Two rows play each game, the first against the second. How much does the first row win by? 10 is about a draw, 20 a big win and 0 a big loss. Wins can go round in a circle: one row can beat a second, the second a third and the third the first. Each row has two weighted sums of its numbers, A and B, taken from their middle values. A row wins by its A times the other's B, less its B times the other's A.
[ -3 -55  17  62  -1  29 -41   2  31 -27  18   4   9   7]
[ 32 -12 -27  34 -30  14   3  16  18  26  34  -4  19  -1] -> 9
[-27   2  42  14 -15  25 -11  -2 -39 -16  -5 -12  32  -4]
[ 33   8 -23  10 -27   5 -19   4  25  32  17  10  13   4] -> 9
[ 13  15 -31 -17 -21 -18 -28 -16  21  23  22  20   5 -12]
[ 41  15 -40  -9  35 -15  39  39  18   3  -9 -32 -20   2] -> 8
[ 12   9 -40  -6  -9  17 -33  21  36  38   7  -8   9 -31]
[-31 -18  18  14 -29  14  -5 -15 -30 -35 -23 -20  39  13] -> 10
[  7 -26 -15  -6  29 -17  10  23 -22  14 -12  -3   0  21]
[-30  12  28  20   0  -1 -22  -3 -25 -35 -30 -29   2  23] -> 5
[-23 -19  22  -3  13   7   3  -7 -27  -1  -8  -5 -21  12]
[ 11  -4 -16  12   7 -20  17  34 -19   9 -26   0  -6  28] -> 9
[ 32  12 -35 -11   0  -8 -41  17  41  33  12   4   8 -42]
[ -2  30 -17  17 -36  17  -5 -45  23   8  31  14   9  -4] -> 10
[ 13 -24  -4  25 -16  14 -15  11  20  34  25   2 -21 -18]
[ 15 -33 -20   5  12 -21  14  24 -24   1 -24  -5  14  32] -> 9
[-35   7  17  11 -23   4   2 -14 -27 -19 -20 -17  18  19]
[ -6  41   7 -16  21  -2   8  -7 -27  -8  -7  -8 -22 -29] -> 8
[-40   4   4 -73 -12 -39 -18 -26 -26   1 -14 -12  12  19]
[ 16  15 -15 -26 -10 -15 -34  -7  20  14  22   3  -3  -9] -> 11
[-24  -6  30  35 -28  23   0 -34  -5 -10   6  -5  20   2]
[-15   8  17  -4   8  -4  -9   0 -24 -27  -2 -21 -10   2] -> 9
[  6   7 -33 -32 -17 -19 -40   1  18  37   8  16 -16 -42]
[ 13 -14 -29 -13 -18  22 -25  23  34  21  17   9   6 -30] -> 11
[-10   9  28  14  30  16  29   5 -21  -9  -7  -1  25  -6]
[  1 -17 -15 -35  33  -5 -29  10 -11  18  -2   0 -23  -3] -> 14
[ 36   1  -8  -1  -3 -15 -12 -21  34  12  21  41 -20 -33]
[ 21 -19 -22  -8  23 -22  16  22 -13  -9 -12  -4 -30  36] -> 10
[-30   0  57  35 -34  16  -9 -51  18 -37  15  17  17   3]
[  9   0 -13  21  20  11  40  12  -8  -4   2 -27  -6  12] -> 8
[ -5 -13  20  -7   9  -4   7 -23 -18 -20  -7   8   1  -4]
[ 10  -8 -22  -8  38 -16  14  17 -10  12  -2   3  -4 -10] -> 10
[ -4 -14   5   6 -47 -26  -2 -26  -5   4  11  17 -14  36]
[ 13 -19  -4  -6   9  -9   7   7  -5  13   6  32 -12 -34] -> 6
[-39   2  29   7  12  21   2  -9 -40  -7 -11   0  36 -18]
[-27 -15  27  23  -2  26  17 -20  -2 -15  -5  -7  17  28] -> 3
[ -4  33   3   5 -19 -28   7 -41  15 -11   8  11 -19 -15]
[ 29  -6 -12 -19 -19  -2 -33   9  17  53  36   5   3 -28] -> 3
[-25 -13  28  14 -10  22   1 -17 -15 -50   5 -13   7   6]
[-20  10  30   5   7  -2  -3 -18 -18 -13 -15   7   4   7] -> 10
[ 24   8 -20  23  31  11  76  37  22   3 -19 -15 -14   6]
[ -5  26  35  55 -29  -7  33 -60  24 -65  31  14 -14   4] -> 8
[-25   8  35  30   4  10  10   5 -27 -14 -15   7   9   5]
[-16  11  -3 -17  -4  15   0 -11 -22 -13   6  17  -2  -1] -> 13
[-29  -9  29  21  -6  18  -3  -3 -16 -24 -21 -20   0  21]
[ -2 -17  23  18 -21  -5 -12 -30  24  -4  -6  10  -3  19] -> 7
[ 40   0 -34 -83 114  -2 -25  61 -27  24 -35   1 -38 -49]
[ 15  36  -4 -21 -16 -17   8 -44  11   1  22  42 -20   6] -> 6
[-34   5  46  21   3  11  13  -9 -28 -24  -9  -6  16  -6]
[-51   8  13   0 -13   9  11 -23 -35 -31 -24  -7  18  11] -> 10
[-27  -6  34  21  12   8   4   4 -23 -29  -4 -15  21  -1]
[ 17  23   2   5  11   2 -21 -15  -8  17  -9  48 -11  -8] -> 5
[-18  12  30  26  -1  27   8  -8  -8 -28 -21  -9 -18 -11]
[-26  -3  28  18  19  24   3   3  -4 -26 -21   7   9   1] -> 17
[-31  -3  25  18  -4  26  -5   4 -26 -38 -13 -14  15   6]
[-21  -2   9   4  -6 -12  -3 -24 -24 -17 -25   6  17  16] -> 9
[ 30  -3 -30 -19  -9  16 -43  24  44  55  14  13   5 -39]
[ 14  -8   2 -24  22 -29  17  23 -10  -7 -18  -8 -16  34] -> 10
[-32 -38  17 -13  17  -6   7   3 -13   1 -19   5   0   3]
[-13   8  31  14  -8  15 -17  -6 -17  -4 -24   1 -11  -2] -> 10
[  8  23  -8 -30 -24 -10 -16  13  29  24  25   4  19 -15]
[  8   8 -21 -14   4 -41  12 -16 -11   5   8  13  14   8] -> 7
[  6 -18 -19  -7  25  -8   7  11 -30  -1 -14 -28 -10  25]
[ 31  -8 -31  -2 -35  18 -48  23  40  16  16  -2   5 -30] -> 16
[-19 -12  12  22  26   6  -5 -11  -4 -14 -19   4  -5  -1]
[ 19  -1 -24   0 -13  19 -44  21  35  44  18   0   2 -43] -> 9
[-29  13  26  10  -6  15   0 -17 -23 -27 -28 -18  19   3]
[ 29  -5 -22  -6 -19   2 -22   2  39  17  46  14   3 -23] -> 10
[-23  32  22  14  12   6 -16 -15 -17 -20 -16 -20  34 -13]
[ 31  13 -12  -7 -17  -3 -31  15  41  40  20  23  -1 -36] -> 4
[  4   2  11 -18  12 -11 -11 -18   0  15   4  12 -15 -12]
[ 34   1 -28 -21   1   5 -37  12  19  25  21  -5  -1 -41] -> 11
[  3 -12 -13  -2  10 -36  26   5  -6  14  -3 -14 -13  28]
[-35   8  27   3  18  23  -4 -15 -39 -20 -15 -11  27  -2] -> 4
[  5  42   0   0 -26 -11 -16 -46   9  -9  18  18 -39   2]
[-37   5  25  20  13  17  -1  -3 -26 -17 -26 -17  -2  14] -> 14
[ -2 -10  17  14  12 -14 -16  -4   5 -17  14  32  -7  -2]
[-31  17  20  14  -7  15  11   1 -32 -23   0  -9  -4  -8] -> 8
[ 37  41 -32 -13  38  -9  49   9  20  15 -26   4 -32 -14]
[-14 -17  15   1  12   3   3 -18 -20  -8 -28   9   5 -13] -> 10
[ 24  47 -15   3 -25 -34  -5 -43  18  10  44  44 -20  -9]
[ 21   6 -29  -4  12   8  30  16   0  12  -4  -6 -13   5] -> 6
[-30  16  36  17  -4  27 -11 -12 -15  -5   6   1  29   4]
[ 26  37 -31   2   0  12 -39  14  35  16  20 -14   2 -37] -> 13
[-44  -4  25 -19 -11  -6  -3 -22  -9 -29 -17 -15  12   3]
[-18   9  29  16  -6  23   0 -11 -18 -16 -15 -14  31  -4] -> 10
[ 25 -22 -19  -5  25 -21  24  17 -13   8 -10  -7  -8  24]
[-22   4  24  10  -7  15 -11  -3 -15 -32  -2  -1  25 -13] -> 9
[-40   0  33  24   5   6   4 -28 -17 -22 -27 -15  23  -6]
[ 18 -49 -17 -12  33 -24  10  11  -2   4   0   2 -13  21] -> 11
[ 14  -2   1 -22  15 -11 -16   8 -19  10 -13  -5  -7  -9]
[-41 -14  38  29 -24   7  -8 -25 -10 -31 -22 -13  17  -1] -> 10
[ 19 -12 -13 -16 -27  16 -12 -34  36  34  33  18   8 -23]
[ 16 -33  -8 -26  24 -16   5  18 -17  -2 -14  -1 -24  52] -> 9
[-32  -1  16   8   1  14   1 -12 -28  -6   3 -25  14   6]
[ 24 -11 -14  -1  18 -18  29  21 -11   1  -8 -22  19  19] -> 8
[-33   2  20  -1  20  14  13   1 -30 -36 -32  12  20  10]
[  4 -18  -6 -25  15 -34  26  14 -12  -3 -25  -5 -13  37] -> 7
[ 22   2 -34 -21 -23   3 -38  34  37  21  18  -5   9 -24]
[-22 -27  30  17   0  -7 -15 -18 -24 -18  18  17  14  -4] -> 9
[-19 -17  34  25 -21  21  17 -30  -1 -27   4 -13   6  12]
[ 22   1 -37  -1 -14   7  -9  37  38  25  23   3   8 -30] -> 9
[ 14  13 -27   9 -24   4 -16  18  36  21  11   8  -6 -41]
[ -3 -14  19  47 -34  20  -3 -50  37 -31  30  23 -23   7] -> 19
[-38   3  35   8 -22  22  20 -22 -27 -16 -31 -10   3  -9]
[-20  11  27  22  -8   7   8  -2  -3 -47 -24 -16  24  -2] -> 14
[ -27  -72   25   88 -100    9  -24  -47    8  -30   52   14    8   95]
[  4 -27  -9  -4  25  -3  31  12  -9  10 -12 -11  -7  50] -> 19
[ 17 -17 -17   3  18 -16  26  25 -17   2   2 -11 -13  19]
[-27   7  27   8   8  25   0   1 -17 -24  -1 -15  16  16] -> 5
[ -3  -9   2  -3  22 -27  11  -3 -15  -5 -30 -32  -1  27]
[ 13 -19 -16   3  12   3  35  46   4  12   5 -19   5  18] -> 11
[ 31  16 -34 -18 -19   4 -26  27  43  36  40  12   3  -6]
[ 30  -7 -17 -28 -33 -10 -30  16  50  45  18   6   9 -38] -> 8
[-15   0  12 -16  24  -9  -7   5 -20  -6  -5  15   9 -17]
[  6 -25 -18  19  39 -20  37  39  -7  -3  -7 -16 -11   0] -> 13
[ 31  -8 -43  -8 -14   6 -16   5  37  35  22   7  17 -24]
[ 38 -23 -34 -20  -2  27 -38  -6  20  24  19 -12  -1 -43] -> 8
[ 11 -37 -14 -19  19 -16  16  15  -9  17 -11  -5 -15  40]
[ 31  13 -11   8 -21   3  -7 -18  35  19   9  11 -17 -12] -> 9
[  2   5   5 -15  -9 -18  11 -68 -13   6   9  44  10  13]
[ 24   5 -37 -26 -22  13 -41  27  51  44  18  10  -3 -31] -> 9
[-25  10  25  29  -3  28   6 -10  -9 -25 -14 -15  36   5]
[ -1   1   0  27 -43 -17  18 -39  12   4  14  32 -13  26] -> 2
[ 15  19   0 -12 -23 -16  37 -30  17   9  52  24 -16   6]
[-33 -32  11  15  39  11 -27  10  -2 -23  -1 -28  -1   0] -> 4
[-28 -30  23  24  -1   8   7  -2 -35 -17  -4  -7   8  -6]
[-36  -8  24  20   2  17 -10 -12 -18  -9 -14 -22  33  -1] -> 6
[ 10  -2 -28  -1  -3   0 -29  29  34  25   7  44  16 -14]
[ 16 -12 -22 -17  25 -25   1   8  -7  -7 -20  -4 -12  12] -> 15
[ -7  -3   9  35 -30   0  -3 -34  -1   5  29  19  -9  33]
[ 23  10 -43 -23 -11   5 -20  22  24  21   4   6  13 -19] -> 10
[ -9  22  -5 -36 -27 -11   5 -39  -6   2 -14  38 -11 -14]
[-16  19  27  -8  13  19   1  -3 -20 -26 -19 -23  16 -18] -> 8
[-42 -33  20 -31 -10 -15   5 -19 -23 -13 -17  19  20  18]
[-25  -1  30  17   2  20   9  12 -27 -22 -38 -29  15  -7] -> 10
[-29  19  36   5   8  12  -7 -19 -10 -32 -17 -14   9  12]
[-18  17  16  15 -25 -25   1 -53  -1 -27   1  29 -13   1] -> 1
[  7 -25   5 -23   3 -16  11   7  -1   1 -33 -25 -50  12]
[ 17 -11 -17   2  10  -1  45  21  -3  -7  -9   2 -24  23] -> 9
[-24  -9  37  13 -38  11  11 -31  -8 -52  20  -7  16  24]
[ 21  20  -5  -8  -7 -21  47 -16 -19   2 -12   6  -8  41] -> 10
[-19 -37  48  20 -13  28   4 -20 -32 -26 -19  -5  -5 -18]
[-28  20  29  12 -16  12   8 -25 -23 -38   0 -10   1  -5] -> 9
[-21  30  19   4   1   5  13   2 -19 -16 -14   5  21  25]
[ 29  25 -20   1 -11   2 -45   8  40  31  11  11  -8 -18] -> 5
[  9 -18 -12  10  27 -15  17  28   1   3  -9 -24  11  32]
[  4 -27   2  14  -3 -26  -2   1   1  22  48 -20  -7  54] -> 13
[-29  -3  13  30  -7  12  -2  -5 -19 -27 -13 -18  16   1]
[ 13  -5 -20  32 -12  12   7   7  13  24  33  -3  -3  -3] -> 11
[-18  -4  17  14 -17  13  -2  -5 -36 -22 -10  -5  44 -11]
[ 14  52   5 -20 -31 -23  -7 -44  22  10  33  35 -30  -8] -> 15
[-44 -29  37  25 -31   2  -3 -32  -2 -37  15   4   6  23]
[ 30  12 -22  17  37  17  81  49   6 -21 -14  -3 -26  24] -> 13
[-25 -10  43  38  -5  17  21 -16  -4 -25  16  -6  -3   1]
[  5 -30  -7 -46  26 -32  33   2 -12 -18 -20 -17 -13  13] -> 6
